In the data rows, the value 50 means zero.
Some points, one per row:
[47 65 78 9 25 63 36 79 50 63 33 40 31 61 33 64 56 26 70 61 64 73 41 56 67 73 56 57 45]
[50 67 20 99 99 13 82 10 19 33 73 47 41 31 99 63 32 68 38 68 55 31 30 50 49 28 53 51 50]
[74 3 70 44 27 27 56 15 96 54 65 59 99 8 20 1 52 65 15 11 25 41 50 40 0 0 31 63 76]
[36 78 47 76 60 62 79 40 44 47 22 50 45 46 10 28 52 77 34 49 43 45 65 73 74 41 52 41 64]
[39 59 63 35 51 78 50 59 41 44 32 52 45 66 37 40 46 43 52 52 52 61 59 55 58 66 45 48 47]
[46 52 63 61 62 69 67 37 55 55 32 49 58 40 4 33 44 80 50 27 36 31 71 56 62 46 39 51 70]
[71 17 53 33 49 11 26 47 79 41 67 51 70 36 69 49 62 45 45 38 56 55 32 35 20 43 56 62 42]
[75 47 37 63 51 25 62 35 50 49 80 53 59 48 75 48 55 60 49 27 51 43 40 38 26 42 65 53 61]
[43 31 66 21 24 58 27 66 64 74 48 56 59 62 65 47 49 31 46 54 64 63 60 41 27 56 47 53 44]
[34 42 49 33 45 85 46 74 37 51 33 39 25 66 35 52 57 25 83 65 59 63 63 80 69 78 57 46 40]
[50 37 64 32 32 73 54 47 57 48 39 48 56 60 15 40 49 56 54 33 45 34 75 60 48 39 31 52 62]
[30 51 66 69 51 88 81 30 31 55 23 55 41 73 0 43 30 75 25 43 34 38 77 79 91 56 24 55 45]
[67 50 31 47 46 7 30 71 42 51 70 37 24 59 99 82 50 21 78 58 66 60 18 37 33 58 62 56 38]
[22 52 77 37 30 82 32 77 44 60 29 53 36 61 30 53 58 43 67 57 58 60 48 70 81 79 56 54 48]
[44 48 48 66 56 35 53 45 56 45 58 52 69 37 65 52 42 49 52 50 36 45 40 38 45 42 48 55 34]
[74 45 39 69 67 29 49 31 56 52 59 61 77 34 67 32 43 69 40 34 32 41 53 36 23 24 45 51 40]
[39 77 58 36 41 82 62 46 20 45 0 40 30 82 0 44 37 66 67 51 46 55 72 78 99 70 41 36 55]
[37 64 21 65 66 32 58 58 23 46 63 51 16 42 86 64 53 61 49 72 67 46 43 34 48 62 59 38 43]
[33 47 75 28 38 83 53 53 61 55 36 41 71 55 18 33 53 49 40 36 42 60 65 56 49 58 32 56 59]
[48 58 52 41 54 51 41 50 48 53 55 61 60 55 41 65 54 52 51 54 43 54 62 56 60 52 55 44 48]
[54 50 33 99 68 24 77 25 49 45 51 59 48 42 49 35 39 72 35 44 56 41 55 43 53 32 51 40 49]
[28 55 15 59 44 40 37 60 33 43 68 47 26 72 82 93 56 14 74 73 68 67 22 42 52 59 66 58 23]
[63 35 38 60 66 28 60 27 67 57 89 59 73 5 73 27 60 53 21 30 30 30 28 32 21 21 42 50 49]
[80 48 40 63 68 3 52 37 69 47 91 62 44 38 99 51 63 45 28 38 53 36 26 32 17 21 44 54 34]
[54 39 40 46 59 25 57 38 57 34 74 38 48 50 64 53 46 43 47 51 52 44 39 36 45 32 47 41 54]
[73 31 61 38 57 52 61 21 79 59 45 58 78 35 34 22 47 63 17 26 27 38 65 53 29 22 33 41 72]
[60 42 43 90 66 33 81 26 55 41 57 52 68 40 36 40 40 85 38 30 39 28 52 52 51 23 51 37 57]
[71 38 49 45 51 29 39 50 65 48 71 55 67 48 64 38 40 48 47 36 50 60 41 45 23 37 54 63 53]
[46 69 65 11 35 68 17 99 27 46 39 53 9 85 59 70 75 9 82 80 69 82 48 48 88 89 69 53 28]
[42 56 26 60 64 42 54 52 26 31 47 52 50 62 44 64 51 51 45 64 60 53 45 53 64 69 56 45 41]
[49 60 17 82 61 54 58 58 26 38 47 44 31 57 59 66 62 67 52 44 71 44 54 58 65 69 50 59 48]
[39 52 63 12 32 95 46 66 47 62 37 37 36 61 6 41 49 44 62 40 45 53 83 60 64 80 44 44 49]
[58 70 61 65 59 60 90 29 49 51 24 52 56 36 0 25 35 97 20 17 26 36 80 72 60 31 42 47 80]
[59 44 64 35 36 63 55 58 65 81 55 65 75 34 19 20 55 57 50 41 29 48 60 50 47 37 31 56 54]
[54 33 50 38 51 30 61 33 71 60 53 52 73 46 47 37 50 67 35 20 38 42 61 57 30 30 38 51 60]
[33 89 7 99 80 22 71 40 0 25 59 58 19 64 96 75 37 60 67 89 64 49 29 45 66 70 59 23 44]
[66 42 25 83 71 5 51 29 49 43 75 45 53 20 90 53 53 66 34 53 34 34 22 31 20 16 64 50 53]
[33 55 61 47 40 83 63 50 55 32 13 48 37 64 8 52 48 58 46 65 44 52 74 60 81 71 53 57 57]
[49 40 79 29 28 85 67 41 61 61 28 39 67 44 0 11 52 63 41 31 28 54 76 69 54 47 23 52 69]
[48 54 40 76 68 60 86 29 36 44 44 53 50 51 21 38 38 72 35 41 41 33 56 70 72 47 55 46 56]
[51 54 71 4 22 76 28 87 60 57 41 35 41 70 35 48 60 13 86 56 61 63 49 48 60 64 51 57 37]
[27 74 20 92 72 45 85 39 21 25 46 44 23 57 55 52 44 73 37 65 64 30 39 66 86 63 61 40 51]
[54 54 61 43 43 66 38 59 43 52 30 46 47 63 46 60 49 41 59 46 66 48 58 56 67 44 58 49 46]
[49 58 53 32 46 80 43 60 51 59 32 49 46 52 28 50 61 62 49 52 55 56 57 60 69 68 55 55 56]
[54 49 51 0 39 54 10 99 52 47 59 57 32 60 85 85 60 0 99 69 79 67 20 22 24 80 61 46 14]
[36 46 58 28 47 61 49 63 56 58 52 57 53 52 35 61 61 44 51 53 53 62 54 51 62 66 53 46 48]
[59 49 83 0 26 72 30 76 75 64 68 57 71 43 51 40 59 20 47 49 63 58 44 39 10 63 56 65 51]
[21 73 71 30 36 99 53 52 21 58 0 40 37 71 0 53 41 62 63 55 42 62 75 67 99 97 29 52 65]
[45 55 44 62 64 64 79 27 42 46 7 52 48 39 15 45 42 67 51 38 40 48 75 73 66 65 41 34 60]
[31 69 37 91 68 51 72 44 24 34 40 54 39 54 47 57 42 60 39 50 63 45 54 56 55 34 52 53 56]
16 more points follow, each with its number after it:
[38 76 39 71 60 48 82 49 14 35 46 38 39 57 28 49 39 66 40 46 50 41 56 59 64 60 58 38 48] 0
[72 21 82 23 14 46 21 52 95 72 67 57 86 45 39 37 54 39 39 40 35 47 50 32 6 30 41 73 61] 1
[44 50 56 30 42 47 45 55 51 54 34 58 48 73 50 52 52 31 53 51 56 60 49 62 51 67 58 54 47] 2
[32 85 23 37 46 58 32 82 11 22 36 61 0 75 99 93 56 7 90 90 88 71 35 51 74 86 68 44 27] 3
[33 50 70 32 50 70 59 48 43 46 27 52 30 54 24 41 48 49 71 57 32 44 54 70 79 57 40 51 63] 4
[56 50 46 54 66 30 56 32 50 41 56 60 46 53 48 54 56 50 43 53 43 43 41 47 57 38 57 46 56] 5
[62 36 54 77 70 31 73 17 74 46 59 48 86 19 31 24 40 87 10 31 34 30 55 55 26 5 39 55 72] 6
[41 43 67 33 41 80 65 50 62 71 31 41 77 59 2 34 50 56 36 32 30 44 75 65 79 31 45 40 67] 7
[41 62 24 99 73 31 68 36 44 42 64 57 40 29 82 64 47 67 38 47 54 34 41 41 47 46 65 34 62] 8
[36 63 54 43 47 87 44 61 35 44 24 45 27 68 47 53 48 36 70 66 53 57 60 53 82 70 52 48 40] 9
[57 31 38 64 55 40 49 35 43 52 66 56 54 43 57 47 57 62 32 57 57 37 54 66 54 41 43 45 50] 10
[46 47 55 43 51 64 34 74 41 47 42 56 46 72 46 43 51 56 56 51 60 48 45 43 40 46 45 60 40] 11
[41 50 49 51 26 72 38 63 37 49 41 49 31 56 52 61 55 41 68 48 57 55 62 42 56 65 51 52 32] 12
[57 45 28 96 85 21 73 31 36 30 64 59 57 30 73 48 44 80 20 52 54 29 34 54 40 29 53 40 47] 13
[58 51 71 58 47 53 65 27 70 51 45 44 78 37 23 36 35 64 20 34 24 35 68 70 45 26 29 54 69] 14
[53 47 61 45 47 53 33 57 77 72 62 55 70 46 36 50 45 27 55 32 44 51 53 39 29 44 56 55 53] 15
Which two of these numbered points are nearest to each point below, ignoring the 2 directions in which the first points spread most? Their numbers follow each, nearest first.
[55 45 42 63 70 42 68 11 46 46 47 56 69 25 41 38 46 64 24 38 21 26 52 53 38 23 46 40 71] > 5 9
[72 36 20 85 82 13 51 38 34 23 68 57 52 35 99 59 41 69 31 63 58 43 17 54 35 23 60 42 43] > 13 9
[68 44 45 26 37 3 0 75 57 51 99 78 48 58 99 82 60 7 84 75 73 60 9 7 2 45 86 58 30] > 15 1
[59 9 99 0 14 84 32 69 99 63 30 49 85 54 9 24 61 18 46 32 32 56 59 44 20 38 27 65 65] > 1 15
[42 55 46 39 38 55 28 44 50 59 56 33 52 68 62 64 42 46 45 44 39 60 48 49 56 54 48 54 36] > 14 7
[65 26 88 3 29 51 30 55 95 66 48 46 99 34 26 27 63 31 38 31 41 66 47 45 17 21 45 68 62] > 1 15
[50 33 73 48 37 53 53 52 51 52 68 49 65 39 38 45 57 48 46 33 40 52 48 47 56 33 43 42 42] > 7 6
[60 30 84 0 6 88 17 83 84 66 43 45 64 58 25 47 41 32 69 63 50 66 65 43 52 44 46 64 50] > 1 15
[65 36 73 26 33 72 31 60 67 62 54 37 61 59 37 48 58 31 54 44 35 58 62 54 44 60 55 63 56] > 15 14
[34 40 86 0 21 78 26 73 77 66 49 49 47 56 23 47 38 30 74 62 46 70 51 50 38 68 40 55 40] > 15 1
[37 66 24 94 58 41 55 34 39 42 50 46 46 32 62 61 55 56 35 43 62 43 51 51 64 52 61 21 51] > 8 13
[36 77 35 85 77 35 62 42 26 21 60 53 41 50 81 57 58 46 54 75 67 48 53 42 63 53 48 47 41] > 3 13
[52 33 62 27 34 49 26 50 83 52 60 51 79 35 43 45 44 52 40 47 42 54 47 43 31 40 55 57 52] > 15 6
[36 51 52 45 39 76 46 60 35 62 32 35 31 67 41 70 48 51 55 49 67 60 66 48 77 66 48 54 37] > 12 9
Here are 16 other points, each followed by its number:
[87 24 57 39 35 13 29 54 81 60 86 62 72 36 98 59 52 24 69 38 52 58 31 10 0 35 49 59 35] 0
[61 44 69 18 36 53 42 53 70 66 66 51 76 46 40 47 56 44 38 46 45 60 52 48 25 43 44 58 54] 1
[12 70 77 23 40 99 51 64 16 48 0 48 28 75 0 60 55 58 57 51 64 77 93 76 99 92 42 44 57] 2
[54 60 44 60 57 56 57 55 33 49 38 45 41 70 67 60 56 31 53 56 57 51 40 46 57 73 58 35 40] 3
[63 47 19 99 79 11 69 19 47 35 64 63 66 41 68 27 51 87 32 36 41 25 48 66 32 20 48 37 61] 4
[42 41 80 0 0 94 15 79 57 74 34 45 54 60 14 45 56 21 67 48 45 91 55 61 48 77 37 68 55] 5
[64 24 50 14 34 36 8 73 71 57 67 54 45 47 68 65 63 6 69 57 64 52 39 46 30 53 57 54 40] 6
[65 36 63 58 48 61 72 37 67 69 32 48 86 44 1 27 43 72 32 23 37 37 69 64 48 34 27 46 84] 7
[45 56 44 38 52 79 48 57 35 49 43 51 31 57 26 55 68 41 70 56 63 72 51 49 85 62 59 38 57] 8
[42 60 35 56 49 63 55 47 54 48 49 41 54 61 41 49 52 55 47 56 40 46 49 65 49 54 46 57 60] 9
[41 63 31 65 64 44 48 56 36 28 56 41 31 48 80 72 56 44 53 57 59 52 49 59 61 71 53 58 36] 10
[42 75 36 71 67 51 70 44 23 49 36 49 30 62 46 63 63 62 51 55 58 43 60 58 81 67 40 38 42] 11
[64 29 70 36 41 41 45 45 82 66 69 42 76 50 38 34 54 46 37 37 28 51 64 37 26 24 48 63 78] 12
[38 59 56 54 58 51 54 57 38 55 17 41 43 55 27 47 48 55 50 57 46 63 67 60 68 63 42 49 44] 13
[41 74 30 73 67 21 67 41 30 44 35 47 26 42 68 65 44 55 39 57 63 41 55 55 65 49 53 37 47] 14
[42 49 55 0 19 54 1 94 55 68 66 45 30 62 77 79 63 2 81 72 67 78 21 32 19 78 73 58 23] 15
Which two of these numbered points are nearest to each point below, ignoring the 2 directions in which the first points spread most? Their numbers follow each, nearest first.
[10 85 36 60 45 68 33 76 17 32 21 49 0 76 46 81 36 47 82 70 71 66 53 62 97 96 63 42 35] > 14 11
[38 46 54 38 46 81 61 40 57 58 31 34 61 61 0 38 40 62 37 38 29 43 61 81 67 70 37 53 58] > 9 7
[58 47 46 2 30 36 0 91 52 53 89 54 31 56 99 88 73 0 76 97 88 69 0 5 9 70 83 60 0] > 15 1
[58 26 88 53 45 61 94 0 80 59 31 59 99 27 0 4 27 99 0 0 7 25 88 64 37 0 37 74 98] > 12 1
[55 46 27 84 84 32 62 37 59 36 70 49 57 39 73 51 47 71 38 53 46 39 40 46 57 34 63 41 59] > 10 4
[53 75 28 80 61 16 51 44 23 44 65 54 20 49 99 68 74 52 59 80 72 53 16 38 53 57 65 33 33] > 11 14
[39 70 39 47 61 92 44 67 9 31 21 47 0 83 43 68 36 38 68 75 61 65 67 72 97 86 66 50 44] > 10 14
[35 73 58 22 36 92 48 80 39 51 24 43 13 75 23 60 45 41 80 69 70 65 62 43 83 90 57 39 36] > 8 3
[61 43 45 77 64 44 60 26 60 54 48 42 74 19 40 34 44 85 32 30 45 29 54 59 61 28 51 50 78] > 8 9
[65 37 97 0 20 72 9 70 77 60 34 47 71 54 41 46 46 16 77 56 54 53 51 46 27 54 41 52 50] > 0 6
[47 51 61 67 72 47 63 29 44 44 45 48 41 47 52 56 44 72 40 36 51 31 66 53 64 58 52 47 61] > 2 10
[41 53 26 52 46 63 46 61 40 48 46 58 29 59 51 63 50 34 68 67 62 44 57 53 55 70 47 49 42] > 9 4
[55 43 62 31 41 55 41 47 58 61 56 40 76 43 13 36 42 51 36 47 34 45 82 60 40 37 38 49 64] > 1 12
[94 19 30 53 58 0 49 48 91 59 99 52 72 32 99 51 62 28 41 48 49 54 21 12 0 11 52 52 43] > 12 1
